Each named move below is a turn or a mirror, shown by a few rows before and after it. Which moves, in which order, take the first row of each later pair to the second? The first pair is answered.
T (before -> after):
[ 9  6 -6  6 -3 26  1 16 20  0  8 -5 11 12] -> [ 4  5  2  3 11 25  1  4 11 -8  4 23 17  9]
[-17 -16 -23  12 -19  -4   7   5   7  11  13 -22  14  24] -> [-17 -18  -6  10  12  -7   4 -26  -2 -12  11  26  19   9]
[ -5   5   1   9   0  15   7  17   0   9  19  -2  12 -12] -> [ -1   4   5  13   8  16   7   6   3   8  20  11  12 -12]
H (before -> after):
[  9  10   0   1  -3  13  24   7  -4   3  27  -5 -19 -31] -> [ 11   6   0  -5   8   3  19 -17 -21 -14  13   9 -21 -30]
[  7 -14  18  -4  38  -1   0 -37   3 -13  -7  61  38  -9] -> [  4  18  -2  14  -2  29   8  36  31  30  47  10  40 -15]
[  5  37  13   8 -13  -1  -5   4  20   7 -13  23   0   1] -> [ 10  30   5   1 -23  -5  -6  13  11   9  -3   0 -26  -5]
E (before -> after):
[ -5  15  -5  17  -1  30   7 -11  40  12  -4   8  30 -11] -> [  2  21  -2   6  -9 -12   2 -43  18  -3 -31   4 -16 -13]
[-12 -23   2  14  -5  16  -2  22 -29  20  33 -21 -14 -17] -> [-4  8  8 20  7 25 -5 14 18 15 10 21 36  2]
[ 19  41  -6   2 -29 -36  -1  -1  30   4 -43  -9 -21  20] -> [  5  -2 -17   0 -33 -16   2  26  -9   5   0 -54 -48   2]
[ 10  16 -15  -8 -20 -18   5  -7  -9   4   6 -24 -46  -8] -> [  5  -4 -17  -6 -17  22   1  30   1  25  37 -16 -15  -4]
Pairs:
Between the rows of a pair lie 2 to 3 moves.
[ -6   7  14  -6   4  -1  -4 -32 -21   3 -13  11 -35 -49] -> [ -1  44   6   5  -7   7  -2  -5  16  26 -11  15 -18 -44]  H, H, E
[ 15  22  -5  11 -10 -17 -16  -4  36  -4 -32   6  17  22] -> [ 12  12 -12   2 -11 -22 -17 -20  26 -14 -43   3  -2  29]  H, H, H
[  7  19  22   7  11  20   1 -20   2   8  -7  24  57  11] -> [  4  -3  -5   3 -29   9   0  12 -12  20  17 -55   5   7]  E, T, E
[  9 -28 -17  -8   1 -35  10 -11 -42 -33 -17  11 -55  -2] -> [  8  27 -15  15  23  20  18  28  19   1  19  61  33  -3]  H, H, T
[ 6 13 -7  3 -6 18  5 10 14 24 25 -5 17 -1] -> [  3   3   9   4  18  10   8 -22  -7   5  15  26  16 -17]  H, T, H
[  2 -43  -9 -24  -6   2 -10  -4   8  11 -28 -18  22  35] -> [ 12  -1  -8 -22 -10 -17  -4 -23  23   6 -42   2  18  37]  T, H, E
[ 14  20   7   5   4  -6  -8 -25  28 -10 -47  31  22  14] -> [ 13  49  11   4  -1 -24   4 -29  14  -6 -38  30  -9  -7]  H, E, T
[-17  -8  -1   3  -3  24  -1  32 -15   0  32 -13  -3 -23] -> [-18  -2   8   6   2  38  -2  30   1  -3  31  10  18 -17]  H, H, H
[-16 -26 -16   3  -9  -2  15  43 -31  17  38 -50 -16  -5] -> [-5 10  6 13 19 18  5 24 28 11  9 36 63 10]  E, T
[  0  -4 -10   7 -24 -21   3 -14 -29  12  -3 -27 -37  -3] -> [-13 -10  -5  22  10  25   8   5 -22  15  41   5  16 -22]  E, T, H
[  3  18  16   6  11 -26  19 -46 -25 -12  -9   4 -34  -6] -> [  6  35   5  20 -12  15   8   9  38  20   5  -5  38  22]  T, E, E
[ 15 -34 -16  -4 -14 -34  21  12 -31   5  -6 -19 -22  -2] -> [  9 -40   3   5  26   6  23  16 -12   9  16  25  36  -5]  E, T
[ -4 -50   0   4  33  31   4   5 -16  -5  16  19  42  -1] -> [  2  13   5  16  23  31   6  13  23  18  15  40  48 -12]  E, H, T
[-12 -27  21  -3  47  12   1 -16  -7 -23   3  43  36 -12] -> [-10 -52  -7 -23  -5 -19  -6  -3 -21 -22 -16 -38 -19  19]  T, H
[ 13 -13   0  24  11  26   6   4  13   4  16  13  38 -12] -> [  5 -37  -1  20   6  21   8   7 -21   2  28 -16   8 -22]  E, E, E
[  6  12 -20   1 -66 -18  14  13  32  19 -14 -39 -54  21] -> [ -2  36 -14  21 -43   1  35  25  17  26  35 -19 -56 -22]  T, H, H
[-15  76   0   9  15  20   6   5  10  20  13  17  18 -12] -> [-36  10  -7  -5  24  23   8   2 -53   5  36 -23 -22 -26]  H, H, E
[ 18   2 -13  -7  16 -26  -7 -24   2 -44 -37  13   6  44] -> [ 18   2 -13  -7   6 -18 -12 -10  17 -35 -38  13  24  45]  T, H, T
[ -1   7 -12 -29   3 -42 -10 -41 -19 -31 -48   0 -21  33] -> [  5  66 -26  -3 -36 -13   1  31  30  21 -11 -19   0  27]  H, H, E
[-26 -52  10 -19  27  18 -14 -13 -29 -20  25 -11  16  -2] -> [ -9  -6  19 -10  24   4 -16 -31  19 -25 -13  42  38  15]  H, E
[-17 -28 -17  -7  -9  21 -14  14 -32   6   4 -15  -8  14] -> [  3   6 -11  -8 -22   0 -18  -1   0   8 -31   1   1  30]  E, E, T
[ 10  -3   1 -16 -19 -15  -6 -11  10  -6 -38 -33 -26  32] -> [  1  -8   4  -7  -7  28  -2  24  34  16  -8 -19  26  34]  E, E
[  3  -8  19 -16  43  -7 -16 -30  -9 -14  13  33   9  -3] -> [ 13  44  -9  -6 -16 -19 -17   8  26  13   3 -11  -8  13]  H, E, T
[-38  -1  13 -23  40 -23   8 -13  10 -23 -29  13 -13 -27] -> [-43  16  10  -9  39  -4  14   9  13  -9  -1   5 -10 -48]  H, H, T
[-19  13  -5  11 -43   0  -4  14   7   6  -1 -20 -44  34] -> [-18  42  13  17 -18  -6  10 -20  -4  -9  -9  26 -43  10]  T, H, E
[ -4 -37   5 -12  -1  -9  -5  13 -19 -11  13 -35 -25  -6] -> [-11 -36  12  -5  27  22  -6   6  -3  -8  21   8  23  -7]  T, E
[-10   2  22  13   5  -5  15 -16 -30  13 -16 -19 -40   0] -> [ -4  21  30  13   9 -11  13 -31 -10  11 -39   6 -23   9]  E, E, E
[  1 -34  -7  -5 -22  19  -7  23  19   5   3 -11  36  28] -> [ -5 -15   2   4   6  32   4  14  18   3  11  17  50   0]  H, T, H
[  8 -13  10 -15  26 -11 -11 -51 -18 -12  -7  14 -16 -14] -> [ -1 -44   9 -14  32   8 -17 -30 -19 -10   4  -4   6  -2]  E, T, H
[ 11   1  -8 -10  41  21   1 -16  24 -12   1  35  19 -16] -> [  0 -25 -10 -10  31  16   7 -12 -15 -19  13  -6 -19 -31]  E, E
[ -5  13  21  15  16   7  -2  -1  19  -4   8  27  23 -12] -> [ -4  36   6  19 -22  -9   5   8   8   9  11  -9 -19 -23]  E, H, H
[  0  15 -14  -7 -39  14 -15  33  16  23   2 -29   5  19] -> [  7  -3  -4 -24 -32  -1 -22   0  13   3 -34 -16   9  37]  H, H, T
